50 stands for zero in the data rows.
Some points, each followed by its number:
71|26|39|45|53|45|75|49|59|42|56|21|65|37 0
39|61|51|39|45|43|38|53|41|38|77|71|62|40 1
41|52|52|66|62|55|58|26|56|39|41|52|65|25 2
72|52|22|36|21|45|39|49|44|21|62|69|55|17 3
42|19|43|51|42|63|16|52|43|60|57|70|80|78 4
74|67|62|42|32|54|58|66|53|42|56|65|20|70 5
47|53|72|77|56|68|47|49|70|50|45|42|31|48 6
71|50|67|68|51|66|49|76|56|30|92|30|56|56 7
75|45|63|50|31|43|40|46|27|56|68|48|53|12 8
30|67|76|59|28|51|22|38|57|59|38|28|17|30 9
74|48|32|72|65|58|76|57|44|24|43|54|60|66 10
74|73|59|48|73|62|65|45|74|48|76|66|51|53 11
49|18|61|51|34|70|37|36|48|10|55|70|29|40 12
71|29|37|19|67|33|49|57|46|76|50|53|59|47 13
53|37|36|49|80|58|83|68|83|82|80|31|49|66 14
82|61| 0|30|39|46|85|26|76|64|15|25|68|61 15
24|33|59|64|75|29|54|51|62|71|49|99|51|61 16
72|44|42|35|61|68|23|38|45|34|56|36|40|14 17
New points follow, each followed by the numbers of its five nearest points above by angle, seen from the average point of the numbered points, nearest first.
51|63|34|49|18|62|67|67|46|75|16|68|77|59 15 4 10 5 16
43|81|41|45|27|41|73|24|37|47|51|22|62|63 15 9 2 0 10
33|58|38|23|67|75|35|63|40|51|53|79|36|52 1 16 4 5 13
75|65|34|47|41|79|61|67|44|46|66|26|12|87 5 7 14 10 15
42|61|59|34|47|45|63|69|38|75|33|63|40|75 5 16 13 4 9
38|39|49|10|67|72|72|37|64|31|21|46|35|40 15 2 12 17 0
31|62|52|56|50|63|37|39|55|49|32|69|20|36 9 6 12 2 16
46|69|36|34|83|55|64|52|30|12|80|38|64|86 10 7 1 11 14
50|52|74|36|34|57|40|53|37|55|80|44|43|46 8 1 9 7 5
22|36|68|55|41|74|82|26|39|34|63|39|42|58 12 2 6 9 7
51|54|69|67|65|75|61| 6|48|41|67|25|26|44 6 2 9 17 12
37|34|83|50|49|63|29|59|38|34|55|73|37|55 12 4 1 16 6
71|25|35|53|77|69| 8|52|53|57|58|43|53|80 4 13 17 14 7
49|32|60|42|44|39|57|65|33|55|21|44|68|56 13 4 0 16 15
15|38|20|67|46|48|58|26|56|57|19|52|49|49 2 16 15 9 4
39|78|45|66|50|28|35|30|63|37|48|49|50|72 9 6 2 16 1
